Here is a table of points, one per row:
-15|-45|-35| 26| 24| 33| -8| 40|-26| 28| 18|-38| 48| 32|-31|  9|-11|-19|-44|-24|  0| 18| -4|-18|-40|-28|-10|-16| 28|-37| 25|-10
 -7|-25|  8| 37|-43|-21|-12| 31|-12| 39|-17| 34|-39| 35| 44| 47|-46|-39| 38| 45|-57| -2|-43|-18|-62|-40|  7| 40|-28|-22| 57|-32
 37|-34|-28| 11|-49| -6|-56| -7| 37|-44|-33| 49|-35|-16|-27| 59| 30| 32|-26|-31|  2|-30|-30|-42|  1|-40|-61| 38|-18| 17| 31| 57
-24|-21|-20|-53|-21|-50| 39|  0|  5| -4|-11|-29|-18| 13|-25| -9| 11|  3|-25|  2|-41| 47|-15|-48| 65|-24|-36| -3|-40|-27|  8| 15
-27| 15|-45| 63| 44|-18| 26|  0|-41| 55| 32| 20|-64| 60| 29| 36|-17| 37| 43| 34| 28|-32|-38| 36| 23|  0|-37|-32| 23| 39|-26| 24
 36| 32| 30|  5| 47| 31| 27|-37|-24| 35| 75| 48|-16|-55|-42|-27|-29| 34|-29|  8|-41|-31|  1|-34|  6| 19| 37|-23|-19|-24| 34| 23
  9|  0| 23|-54| 31| 44| 33| 10|-71| 52|  9|-32|-49|-28| -5|-38|-33|-19|-45|-14|-27|-55| 54|-35| -8|-25|-28|-42| -2| -7|-31| 31
-35| 62| 40|-25| 30|-18|-41| -4| 45| 38| 40| 50| 40| 10| 28| 40| 64|-39|  9|-14|-23|-18| 48| 25| -4| 29|-46| 21| -4|-54| -7| 66
 39|  0|-54|  8| 42|-26| 24| 15| 11| 22|-24|-19| 16|-30| 37| 34| 24|-30| 31|-38|-51|-26|-32|-53|-22|  7| 22| 18| 11| 38|-17|  0
-40| 40|-59|-31| 21| 49| 25| 15|-10| -7| 12|-44| 51| 26| 40|-14| 24|-17|-24| 27|-38| 29| 20| 48|  3|-33| -7| 11| 44|  7|  0| 32
-47|-19|-25|-36|-47| 11| 19| 53| 49| 23| 11| 28|-39| 15| 37| 32|-33| 10|-33| 10| 10| 20| 35| 18|-11| 18| 32| -2|-35| 35|-46|  8
 35| 42| 20|-33| 10| 13|-14| -6|-50| 25|-57| 18| 51| 53| 33| 35| 32| 46| -1|  6| -8|-40|  7| 23| 34|-28| 29|-29|-46|-36| 14|-27
 29| 40|-15| -4|-15|-12| 50| 10| -3|-38|-21|  1|-31|  4|-28|-31|-18|  6|-31| 33| 40|  9| 39|  4|-36| 52|-51| 35|  0|-68| 31|-14
-20| 43|-53| 67|-52| 63| -7|-17| 14| 41| 47|-29|  6|-26|-18|-27| -6| 62| 34|-22|-43|-43|-59| 21|  5| 45| -4| 49|-18|-42|-25|-20
 41|-35| 20| 37| 32|-42|-68|  5|-41| 14| 22| 28|-16|  2| 10| 20|-33|-21| -7| 19| 29| 36| 37| 53| 31| 45| 35| 39| 21|-14|-47| 43
-30|-26| 59| 10|-20|-55| 33|  5| -7| 28| 47|  0| 27| 19| 16| 37| 15| 68| 33|-38|-17| -5| 29|-36| 18| -8| 40|-25|-31|-44|-15|-19
 22|  3|-37|-27| -5| 28|-43|-63| 38| 28| 30|-41| 33| 61|-34| 45|-35|-49| -6|-52| 51| 16|-14|  4| 24| 47|-26|  9|-40| 11|-31|-35
 32| 46|  2|-19| 29| 34|  2| 49| 25| 38| -9|-22|-17| 51|-48|-19| 52|  3|-19| 45| 45|-45|-48|-34|  4|  3| 21| 24| -1|-14| 39| 26
-16|-32|-33|-11|-16| 19|-15|-16|-33|-31| 42|-37|  0| 32|-35|  7|-35| 10| -3|-13|-14| 25|-15|-12|-50|-41|-12|-26| 24|-10| 18| 17
 29|-19| 20| 50| 13| 17|-13|-44| 24| 23|-45|-11| 27|-20|-49| 24|-12|-56| 40| 46|  6|-17| 19|-48| -2| 37|-48|-18|-44| 67|-14| 46
 -8| 19| 30| 27|-50|  2| 48|-35|-27| 42| 20| 41| 54|-37| 37|-35|-33| 35| -8| 25| 37| 39|-34|-32|-53|-53|-49| 40| -3| 30| 26| 23
  2|-32|-30|-18| 26| 23| 27|-44|-25|-44|  3|-29|-11|-22| 41| 26| 29|-46| 34|-29|-28|-21|-35|  9|-52| 60| 62|-40|-26|-44| 32|-17
-35| -4|-27|-31| 12|-49|-33|-30| -4|-22| 43|-54|-10|-11| 36|-21|  9| 24| 14|  2| 11| 41|-40|-28| 21|-14|-31| 56| 21|-18| 26| 16
 52|-36|-34|-34|-16|-23| 19|-69| 62|-13| -2| 51| 26| 49|-21|-12|-33| 25|-20|-17| 17|-31|-15| 37|-56| 19|-21|-35|-10|-13|-34|-37
-22|-34|-31|  1| 46| 29|-39| -9| -8|-42|-40| 29| -2|  3| 40|-52|  2| 48| 41|-33| 78|-23| -9|-38| 42|-33|-21| 49|-11|-50|-16| 33
 -3|-37| 16|-10| -5|  8|-42|-22|-30|-52| 22|-35| 37| -7| 57|-39|  4|-21|-21| 30|  6|-56| 46|-60|-22| 35| 11|-18|-47| 47| 36| 61
-29| 32|-43|-38| 39| 26|-30|-15| 19| -3|-39| 52|-27|-28| 13|-19|-23|-36| 12|-15|-16|  0|-25| 52|-25|-45|-43|  5|  2|-10| 46|-21
-33|-40| 43| 12|-36| 40| -6|-42|-36| 10|-44| 38| 36|-17| 25| 20| 33|-33| 30| 14|-33|-19|-21|-23| 41| 45|-38| -4| 58| 47|-39|-47
 59|-70| 29| 51| 29|  6|  8| 42|-14|-32|-28|-14|  0|  9|-32|-21| 38| 19|-13| 24|-50| 48|-28| 69|-28|  3|-48|-48|-22|-49|-60|  9
 19| 43| 33|-35|-29|-14| 25| -7| 15| 15|  2|-34| 26| 29| 26| -8| 26| 40|-31| 29|-37| 38|-20|  8|-24| 33|-40| 14|-54| 57| 39|-10
 44|  8| 35| 22| 21|-52| 17| -4| 41| 32| -6|-22| 32|-32| 16|-26| 39| 14| 20| 20|-16|-42| 13| 26| 16| -3| 24| 24|-40|-50| 11| -9
 41| 34| 27| 42|-36| 19| 30| -7| -5|-35|-26|-47|-35| 26|-21|-15| -2| 23|-24|-74|-46| 32|-46|-19| 34| 38| 44| 39|-53| 56|-41| 57
 41|-26|-39|-19|-29|-10| 17| 30| 10|  3| 30| -3| -6|-19|-25|-23| 55|-27|-54|-58| 40|-26| 31|  7|-15|-40| 20| 42| 17| 40|-30|-43
-45|-29|-22| 34| 45|-12|-19|  2|-23|-15| 34| 10|-46| -5| 25| 47|-42| 29|-49| 37|  8| 33| 27| 27| 18| 57| 35| 22| -2| 10|  9| 38
-45| 40|-32|  2|-29| 57|-48| -6| 19|-20|-24| 34| 41|-47|-33| 59| 41| 56| 16| 12| -4| -8| 45| 17|-14|-34| 44|-36|-33|  6|-10|-19
 24|-28|-27|-44|-14| 59| 25| 13|-18| 45|  5| 41| 35|  0|-46|  9|-27| -6| 23| 44| 10| 48|  0|  2| 57| 22| 51|-25| 27| 20| 36| 16
-11| 10| 35| 20| -4| 53|-30| 12|-32|-53|  3| -4|-29| 17| 22|-25| 42|-60|-20| 55|-23|-22|-43|  4|  5|-28| 38| 18|-39|-12|-30|-50
 -1| 21|-31|-46|-31|-36|-48| -4|-32|-16| -4| 40| 51|-12| 30|-29| 40| 12|-23|-20|-20| 36|-48|-11| 11| 54|  3|-22| 49|-13|  3| 40
-26|-32| 49|-17|-10| 55| 13|-12| 24| 45|-24|-16|-41| 33|-19|-22|  3|-11| -7|-48| -5|-28| 21|  3| 29| 25|-30| 57| 56|-48| -4| -3
-38| 58| 29|-15| 16| 26|  9| 17|  3|-29| 42|-44|  4|-30|-34| 60|-28|-50| 33|-46| 14|  2| 24|  3|-38|-39|-50|-35|-36|-20|-58| 62
-21| 27| 17| 53|-41|-10|-20|-29|-13|-29|-14|-14| 36| 29|-32|-33|-14|-35| 10| 31|-15|-37| 55|-24| 23|-41|-15|-19| 13| -7|-17|-38
  8| 40| -3| 44| 45| 44| 33|-13|  8|-13|-16|-56|-24| -8| 42| 48| 38|  6|-24| 28| 56| 42|  8|-23|-23|-28| 17| 16| 34| 16|-26|-44
 13|-28| 59| 10| 48| -4| 23| 43|-15|-35| 26| 31|-10| 41|  8| 43| -9|-11|  3|-12| 22| 39|-13| 19| 44| -1|-50|-51|-49| 19| 69|-28
 35| 28|-45|-24|-39|-40|  5| 28|-75|-47|  1| 24| -8|-15| 10| 15|-25|  8| 21| 24| 21|-40| 33| 42|-36| 20| 15| 47|-29| 12|-53| 12
-20|-34| 19| -8| 47| 34| 21| 14| 28| 32| -2| 43| 37|-15| -3|-17|-24|-27| 29| -3|  7| -6| 27| 15|-28| 29|-27| 39|-32|  9| 13| 10
 12|-28| 45| -1|-36| 16| 12| 48|-32|-23| 19|-50|  1| 63| 30| 23|-11| 19| 46|-39| 26|-55| 20| 29| 37|-18| -2| 19| 38| 36| 63| -2
-43|-24| 52|-18|-16|-18| 17|-53|-60| 15|-23| 26| -8|-18|-18| 52|  9| 21|-42|-18| 46| -5|-32| 39|-29|-37| 41| 43|-29| 16|-26| 21
 26|  6|-25|-42|-35|  1| 36|  3| 35|-28| 56|-35| -7|-41| 15| 39| -4| 44| 25| 81| 18|-17| 32|-18| 41| 19|-52|-36| 15|  9|-33|-33
-36|-38|-34|-13| 21|-29|-25| 25|-30| 44|-30| -2|-10| 24|-58|-35| 52|  6|-14| 63|-43| -9| -6| 18|-25| 12|-42| 29|-18| 13|-29|  9
 23| 55|  5|  5|-27|-54|-25| 21|-36| 31|-24| 16| 32| 17|-18| 48|-69|-34|-61| -3|-31|-15|-11|-37|  5| -4| 30|-11| 32|-43|-13|-38
  6| 27| 35| 20| 45| 19|-65| 50|-14| 11| 71| 36| 23| 17|-40|-37| 34| 39| 39|-44|  1| 55|-27|-33|-31|-27| 21|-20| 20| 39|-27|-23
 29| -4|-48| 53| 39|-38| 23| 44| 46|-37| 25| 27| 59| 11|-54| 32|-35|-17|-45| 28| 13|-57| -1|-12| 20|-46| 32| 30| 29| 20| 32|  9
-21|-55|-29| -2|-40| -7|-28|-17| 45| 55|-25|-53|-30| -5|-11| 38| 18| 31| 37|-23|-45| -2| 67| -2|-18|-15| 15|-42| 37|-15| 29| 14
 32|-35|-45|-33|-29| 53| 20| 18|  7| 31| 10| 15| 42|-43| 21|  1|-29|-38| 14| 19|  9| 81| 15| 13| 50| -6| 33| 35|-47|  9| 25|  8
-33|-12| 32|-59| 36|  7| 54| 10|  5|-54|-25| 50|-37|-45|-51| 48|  6|  7| 40| -8|-10| -7|-30|-48| 32|-23| -1| 47|  6|-34|-38|-41
-54| 37| 22| 27| 52|-42|-19|-19| 29|-21|-27|-45| 31|-66|  2| -4|-24|-10|-43|-21|-10|  6|-30| 51| 46| -6|-27| -9|-35| 22| 39|-40
 37| 29| 21|-30| 12|-36|-52| 35| 50| 38|-17|-12|-41| -4| -6|-31| -3| 14| 54| 47| 27| 40|-29|-34|-12|-16| 25|-44| 32| 19|-37| -7
 37| 11| 18| 17| 33| -1|-15|-36| 41|-47| 61| 25|-31| 45| 31| 10| 10|-26| 15| -3|-44| 46| 25|-47|-17| 10| 25| 56| 24|-18|  0|-41
-31| -4| 24|-22|-27|  9| 34| 43| 67|-10| 26| 28| 24| 34| 53|-64|-44|-52| 34|-12| 37|-37|-41| 40| 29|-13| 24|-33|-26| 22|-52| 17
-51| 21| 41| 17|-28|-25|-34|-21|  2| 33|-31|-31|-25| -1|-32| -5|-39|-32|-49| -2| 43|-14|-54| -3|  1| 22|  6|-35| 32| -7| 20|-15
-46|-15|-45|-18| 44|-51|  7| -2|-34|-44|-33|-42| 49| 26|-20|-46|-45| 32| 48| -9| -8| -4|-26|-16|-10| 27|  1|-22|-18|-11|-36|-28
-52| 44|-23| -6|-36|-39| 44| 53| 18|-25|-34| 45|-29| 14|  8|-13| 34|-26| 17|-34|  5| 10|-17|-15|-39| 56| 39|-42| 38|  4| 24| 47
 30| 36| 23|-68| 37|-20|-22|-40|  1|-19|-45|-12|-40| 31|-53|-19|-33| 33| 12|-24|-42| 21| 46| 46| -3|-24| 30| 18| 18| 61| 23| -4
Along one direction, these points spread out more than along any other. How far along it is each point below, from 0 to 99? The average is 50, and the first point in the table lies past the average. One standard deviation of the points above along it is 16.
-26|  7| 35| 24|-30| 51| 38|  0| 33|-48|-16| -7| -4|  8|-26|  2| 35| 35|-50| 40| 48| 26|-15| 11|-19| 50| 13|-43| 33|-16| 22|  5 ~ 51
 22|-20| -8| 17|-30|-40| 34| 48|-41|-27| 25| 11| 32|-45|-47| 18| 34|-14| 32|-42| 13|  4| 13| 27| 31| 31|-47|-22| 44| 13| 20|-19 ~ 46
 64|  7| 41|  3|-23| 35|-46| 35| 36|-19|-36|-14|-16|-46| 74|-15|-70| 36|-30|-17|-18| 10|-12| -5|-19|-27|-33|-53| 18|-43| -6| 22 ~ 56
  1|-16|-35| 31|-34|-38| 24|-35| -5| 50|  2| -5|-35|-32|-27|-46| 27|-39| 36|-27| 63| 27| -1| -5| -1|-40| 43|-46|-47|-43| 27| 24 ~ 52
  3| 35| 20| 46|-48|-22| 30|-17| 16|-25|-11| -8| -7|  6|-14|-43|  9|-32| 20| 17|-53| 31| 47| 61| 46|-58| 14| 43| 42|  7|  1| 34 ~ 51
 23| 24| 11| 13|  0|  0|-23|-28|-14|-34|-30|-31|-19| 24|-23|-13|  8|-12| 66| 25| 40| 32| 37| -3|-26|-10| 35| -7|  6|-24| 38|  3 ~ 56
-21| -2|-50| 33|-28|-15|-32| -2|-16| 31|-11| 20|-44| 30| 43|-26| 42|-20|-52| -7|  3| 32| 50|-41| 50|-19|-19|-33|-55|-24|-40|-47 ~ 54
 61| 21|-35|-11|-18|  0|-41|  6|-44| -2| 39|  4|-57|-52| 25| -3| 10|-26| 29|-22| 18|-33|-22| 48| 36| 29|-41|-34| 27| 29| 39|-45 ~ 44
-54|-45| 28|-17|  4|-19|-49| 62| 31|  9| 26|-37|-14|-59|-20|-45|-12| 17|-15|  5| 13|-35| 30| 25|-34| 38| 24| 42|-30| 41| 34|-65 ~ 47
 12| 33| -3| 45| 49| -8| 56|-17|-10| 33|-45| 50| -7| -4| 42|-38| 15| 27|-20|-61| 19| 39| 71|-28|-39| 30|-24|  0| 16| 48|  6|-47 ~ 50
-25|-28| 37|-16|-32|  1|-17|-60| -6|-41| 63| 46| -9| 17|-11|-43|  5| -7|-30| 12|-28|-23| -2| -3|-28|-23| 14|-35| 49| 10| -5| -7 ~ 56
 39|-50| 38|-35| 33|-42| 34|-29| 17| 45|-10|-56| 21|-37| 40| 35| 45| -5|-26| 20| 30|-15|-52| 36|-30|-45| 21| 15| 55|  6|-36| 14 ~ 53
-20|-31|-46| 39| 56|  3| 27|-32| 49|-22|-21| 33|-17|-16| 31|-22| -3| 23|-38| -8|-42|-40| -7|  3| 54|-29| 28|-50| 23| 32|  9| 31 ~ 50
  4| 15| 21|  3| -2| 26| -6| 17| 12| 10|-59|-28| 29|-22| 22| 11|-52|  8| 23| 14| 17| 15| 20|-33| -4| 51| 17| 36| 57|-24|  1|  4 ~ 47
